In the rows, zero is written as 128.
The same turns and mirrors carry the whole set onto itself, and each row onto the other rows of its family. Which rows share a family with each named row? Give them in list order.
These 30 rows form 5 families of 6 rows each.
K_197: [141 121 149 121 180 150 131 109]
K_643: [ 92 102 162 101 117 135 102 102]
K_183: [120  93 139 123 134  90 124 163]
K_958: [105 113 153  94 145 145  79 103]
K_38: [103 112 127  88 105 151 114 140]
K_757: [155 155 144 127 156 111 121 127]
K_691: [106 114 150 120 190 116 118 139]
K_998: [ 97 102 130 101 108 138 135 156]
K_185: [136 137 154 120  96 109 134 112]
K_311: [155 158 140 113 140 123 108 110]
K_437: [114 123 124  81 131 160  99 138]
K_116: [138 136 150 132 115  99 146 130]
K_444: [101 109 127 110 134 133 144 168]
K_910: [131 116 159 111 129 155 123  87]
K_726: [148 150 151 111 110 122 113 103]
K_373: [143 125 154 111 157 160 117  94]
K_170: [142 117 127 102 160 114  81 145]
K_16: [124 104 162 131 141 135 161 116]
K_140: [ 86  92 168 118 120 118 131 126]
K_560: [125 105 166 124 123 146 150  99]
K_615: [111 120 121 103 159 139 128 171]
K_100: [145 143 149 131 146 101 142 136]
K_595: [118 128 116  89 158 152 104 156]
K_939: [133 108 130 115 161  96 106 165]
K_656: [138 112 131  92 133 119  67 128]
K_146: [111 121 145 101 179 132  89 121]
K_701: [ 91  99 157 128 160 109 137 144]
K_123: [126  99 140  96 100 115  88 128]
K_519: [131 116 155 137 173 134 155 125]
K_380: [119  90 141 112 100 100 114 146]

Same family as K_939: K_183, K_170, K_656, K_123, K_380
Same family as K_38: K_998, K_437, K_444, K_615, K_595
Same family as K_197: K_910, K_373, K_16, K_560, K_519
Same family as K_691: K_643, K_958, K_140, K_146, K_701

The same turns and mirrors carry the whole set onto itself, and each row onto the other rows of its family. Which rows share a family with each named row? Give them in list order.
These 30 rows form 10 families of 3 rows each.
K_622: [ 98 135 121 191  94 157 110 127 123 143 135 125 104 124 158 124 131 165
 106 198 100 119 105 170 120 154 177  87 146 114 110 108 116 185  91 117
 168  93 150 143 129  86 170  83 148 132  92 112 161 161]
K_915: [148 182 136 159  85 187 122  89 105 124 106 130 102 152 125 101  95 156
 125 151 154 123 163 134 165 195 158 112 145 125  96 149 151 150 136 100
 110  80 170 142 132 137 161  75 137 100 191 134 188 109]
K_717: [136 170 129 149  90 177 145  87 117 144 113 133  97 136 120 107  89 156
 116 153 170 122 157 129 164 186 152 108 118 119  89 160 137 156 132 107
 109  71 153 147 118 133 153  64 117 103 187 136 189 125]
K_367: [104 145  97 140 102 165 106  88 120 156 106 159 156 140 163 149 130 135
  90 164 151 121 142 150 167 163  75 102 109 179 153 105 127 132  91 148
  79  89 202 113 105  82 161 105 154 146 127 133 127 124]
K_467: [114 177 132 148 103 186 131 104 112 130  93 131 109 134 135  99 116 157
 117 152 176 125 162 124 178 186 147 115 132 107  92 143 138 146 131  97
 121  79 148 144 129 139 174  79 136 110 187 148 194 111]
K_464: [140 190 112 144 105 180 122 105 122 153 111 136 117 135 131 105  88 165
 120 151 157 133 172 128 177 174 145 121 118 130  91 167 138 146 133 103
 104  85 152 154 132 140 171  74 125 100 178 149 179 102]
K_687: [141 175 134 156  81 176 120  97 116 149 112 143 103 128 120  98  88 158
 111 147 170 135 166 114 184 182 140 122 114 134 107 154 152 154 130 119
 110  71 145 156 129 148 177  74 133 122 178 144 181 122]
K_933: [123 175 150 152  79 166 145  97 112 128 112 107 132 137 125  92 100 147
 128 141 157 128 157 120 167 182 145 122 131 116 100 153 141 163 137 111
  96  83 153 138 130 139 180  75 134 102 176 131 168 105]
K_769: [111 144 119 136 114 148 110  70 100 149 103 138 148 154 163 146 121 141
  96 186 154 112 130 146 176 185  70 106  90 180 136  92 127 139  82 154
  86  87 175 108 121  80 163 119 158 143 126 134 136 125]
K_825: [114 138 119 141 101 151  96  70 106 167 119 163 143 128 152 152 113 148
  95 167 169 118 132 153 168 187  68 113  97 172 143  99 117 136  90 152
  87  82 189 110 125  83 144 120 162 131 119 115 127 133]
K_950: [109 147 120 201 100 178 123 119 114 137 158 128 113 123 166 110 129 151
 106 205 102 121 108 163 130 163 186  80 157 117 148 110 115 167  94 128
 166  97 162 155 130  92 175  73 131 110  97 123 151 146]
K_832: [106 133  90 130 111 144  94  71 106 148 105 144 133 151 146 127 126 154
 107 176 154 103 136 146 147 177  84 103  99 162 143 112 120 132  99 166
  79  89 207 113 129  82 159 121 175 138 124 131 115 121]
K_849: [115 131 103 152 106 148  91  69 113 148 106 161 125 130 171 148 106 133
  92 157 155 105 143 152 161 188  69 102  98 167 143 105 139 138  88 151
  78  95 186 107 114  73 158 113 156 121 114 115 129 135]
K_377: [103 133 107 144 101 139  93  77 111 149 112 157 145 130 159 150 116 147
 102 174 131 104 123 146 177 190  68  99  89 170 144  97 132 136 107 140
  80  76 178 114 129  65 162 100 166 133 103 126 119 125]
K_524: [140 189 133 154  88 183 143 100 102 133 107 117  95 136 140  93  99 148
 100 156 171 121 152 128 162 184 155 132 114 135  95 149 142 157 123 117
 114  79 146 156 133 142 169  84 125 102 196 147 184 111]
K_320: [143 169 134 138  91 181 124 112 108 146 110 135  98 134 126 100 116 152
 125 145 164 136 162 113 167 181 156  99 117 129 101 153 151 155 132 112
 101  77 155 140 116 147 153  58 127 104 190 141 179 123]
K_903: [134 179 135 159  88 189 140 105 119 136 131 123 107 142 119 106  94 140
 119 158 176 124 153 121 168 179 144 112 126 118  84 143 149 174 142 119
 108  83 147 149 134 133 183  66 119 108 179 139 188 108]
K_894: [108 149  94 199  92 156 115 128 128 143 142 126  93 122 154 124 121 162
  99 207  95 114 110 157 132 171 184  77 150 122 128 121 113 172 104 119
 173  97 155 154 130  95 166  74 131 114  96 133 141 154]
K_641: [ 98 132 122 185  95 157 114 130 119 151 150 124  95 119 161 119 127 156
 105 224  88 113 105 182 130 163 169  88 141 126 128 125 107 176  93 124
 154  88 156 130 127  77 166  72 123 110  99 117 150 163]
K_676: [106 136 122 196  81 154 119 140 129 132 140 119  85 125 153 109 136 159
 102 209 121  94 126 170 144 156 187  95 148 140 121 109 103 166  92 134
 156 103 169 126 131  81 189  76 123 119  85 115 144 154]
K_918: [100 138 116 185  86 150 118 130 125 146 134 118 109 116 163 120 138 150
 106 193 102 126  98 170 126 159 179  72 142 145 108 125 113 171  99 134
 160  85 170 134 129  61 195  76 133 115  95 113 146 152]
K_721: [123 170 140 164 100 178 129  94 104 143 109 141 102 138 129  90  83 153
 119 153 174 134 169 137 159 168 135 110 116 131  90 156 151 147 132 114
  96  73 142 153 134 138 175  57 133 120 187 156 171 113]
K_673: [104 134 115 201  94 155 110 136 103 124 143 131  96 136 174 125 129 152
 111 223 106 112 115 177 134 157 161  90 150 136 119 120  97 174  92 140
 165 101 163 135 132  77 179  72 131 119 100 133 138 156]
K_752: [104 143 106 141 113 158 108  85 108 154 119 153 138 146 154 150 111 138
  99 168 165 110 130 156 156 192  72 110 103 174 134  90 139 132 109 138
  90  89 195 112 123  64 156 107 166 138  88 138 126 130]
K_257: [110 127 107 143 109 159  95  86 108 140 104 160 138 129 139 131 106 146
  88 176 170 117 119 148 175 173  72 108  97 157 144 100 131 128  79 156
  83 109 194 108 113  78 160 105 164 142 126 122 123 123]
K_245: [ 91 150 114 197  74 152 114 125 118 132 144 115  90 121 165 126 141 146
 103 204 105 105 106 190 123 156 168  80 139 127 139 125 126 170  99 127
 161 102 169 147 132  81 188  83 131 120 102 121 161 155]
K_994: [103 147 116 182 103 159 128 138 121 137 137 111 101 131 163 132 131 154
  95 214  89 106 101 188 128 156 178  80 137 152 133 107 106 178 104 139
 164  98 149 147 128  80 169  79 124 113 114 130 139 143]
K_837: [ 87 157 118 197  90 143 121 135 111 140 151 132  97 118 147 122 130 154
 113 210 106 108  94 164 137 168 175  63 139 122 130 116 101 174 102 115
 164 104 150 144 138  83 186  86 141 109 106 131 155 146]
K_869: [118 145 107 155  92 151 102  80 109 152 110 169 139 146 158 156 112 140
 102 174 151 106 120 153 169 176  83 119  88 164 151 104 135 129  98 137
  75  94 195 129 108  71 166 121 155 141 106 131 118 142]
K_785: [118 155 112 136 107 150  96  72 108 157 116 158 149 149 169 144 118 134
 109 167 160 105 128 139 162 176  69 103 101 156 135 106 135 121  95 164
  83  76 197 123 124  80 154 105 171 129 117 127 128 107]

Same family as K_257: K_915, K_918
Same family as K_933: K_832, K_676
Same family as K_622: K_849, K_320
Same family as K_950: K_721, K_752
Same family as K_869: K_464, K_837
Same family as K_717: K_825, K_641
Same family as K_367: K_467, K_245

The same turns and mirrors carry the whole set onto itself, and each row onto the other rows of its family. Which rows share a family with each named row? Give them in list order.
These 30 rows form 5 families of 6 rows each.
K_702: [192 107 127 130 135 146 101 155 142 140 115 139 140 139 149 108 135  94
 148 141 108 143 120 118 142 131 163]
K_32: [155 112 123 119 144 138 123 126 117 109 153 168 104 152 146 100 119 118
 170 121 111 105 114  81 106  97 164]
K_274: [126 123 122 152 104 127 122  56 120 163 149 156 166 166 159 113 138 112
 156 118 140 108 165 143  96 150 130]
K_266: [177 108 117 134 143 129 107 142 124 119 145 131 123 123 146 130 117 116
 153 115 147 170  74 103 129 135 146]
K_528: [136 100 116 119 150 134 121 120 108 121 156 156 102 148 159 146 119 117
 174 102 128 146  76  98 124 113 149]
K_211: [ 92 128 131 143 127 110 119 128 119 146 154 103 137 147 151 115 115 132
 141 122 176 154 102 153 171 163 131]
K_542: [140  78 117 110 137 126 131 111 121 108 152 177 113 139 145 118 148  92
 164 120 106 113 121  98  98 117 143]
K_110: [159 134 114 160 100 133 108  60 130 144 131 136 164 153 150 106 129 121
 149 120 156 123 166 147  89 160 117]
K_70: [ 89  99 124 145 111 104 132  83 134 149 153 152 150 146 143  95 147 100
 133 144 141 112 163 142 116 170 113]
K_887: [ 94 138 146 128 128 107 123 156 120 130 154 109 135 149 140  71 120 126
 146 137 161 114 126 139 175 138 156]
K_369: [155 143 115 168 109 132 115  78 139 133 138 139 141 151 142  76 106 138
 127 144 156 111 168 110  98 160 116]
K_563: [195 104 129 122 128 133 103 139 120 121 137 146 151 133 144 116 140  95
 172 107 127 141 104 118 110 112 172]
K_770: [ 97 126 145 122 126 129 119 150 130 154 127 115 142 163 155 102 132 108
 150 138 131 120 140 163 191 146 152]
K_989: [157 129 100 166 120 137 114  61 130 138 141 142 128 148 157 126 108 137
 135 124 158 150 127 115  94 164 100]
K_534: [ 98 132 143 120 116 117 117 136 109 130 144  97 153 153 146 102 134 118
 168 103 168 121 131 175 171 139 156]
K_243: [110 105 134 115 123 105 120 164 126 106 143 101 133 120 130  89 144 109
 146 129 159 131 122 149 170 150 141]
K_490: [157 110 116 107 143 168 119 120 123 116 116 159  99 163 162 130 123 112
 177 116  96 108 127 113 132 102 154]
K_944: [178 140 111 157 111 157 105  88 151 141 103 130 144 155 153 104 117 124
 131 146 135 127 171 136 121 164 113]
K_644: [108 129 126 157 117 119 131  74 130 161 159 166 145 169 152  83 121 119
 134 151 135 101 162 111 104 146 131]
K_460: [127 148 119 119 121 164 114 125 128 103 101  98 104 165 154 109 107 146
 162 113 145 110 150 154 173 136 130]
K_296: [116 111 115 160 126 117 124  64 125 173 160 167 144 159 163 129 124 113
 136 132 142 145 120 117 103 160 122]
K_180: [194  90 113 129 126 127 110 133 136  94 133 146 130 110 129 103 141  97
 145 128 131 141 123 102  98 141 129]
K_267: [ 90 138 114 133 127 134 122 103 109 114 143 104 105 160 154 125 101 152
 159 101 178 133 113 145 157 146 115]
K_246: [110 119 124 141 123 145 126  74 137 171 128 169 138 182 169 116 130 106
 148 140 107 101 165 135 127 144 132]
K_669: [107 153 126 124 125 133 127 134 115  91 139 101 102 157 140  81 101 154
 160 115 169 100 139 131 160 125 139]
K_58: [ 93 112 120 100 126 130 133 132 112  74 138 111  93 142 138 105 125 130
 169 101 153 103 133 140 153 128 125]
K_812: [132 120 103 147 102 130 125  68 135 104 131 128 126 141 137  96 125 131
 134 127 159 111 174 135 101 169  89]
K_606: [173 104 123 113 133 143 112 120 110 112 140 156 126 148 151 130 138 102
 186  91 118 121 110 114 104  97 169]
K_948: [192 114 131 135 136 125 110 153 132 116 146 149 132 128 136  86 124 110
 148 139 130 135 110  86 113 119 166]
K_302: [111 142 129 117 111 136 117 124 106 103 130  89 130 156 147 107 121 141
 177  90 173 115 138 170 159 131 142]

Same family as K_58: K_542, K_70, K_243, K_180, K_812
Same family as K_948: K_32, K_887, K_369, K_644, K_669
Same family as K_267: K_266, K_528, K_211, K_989, K_296

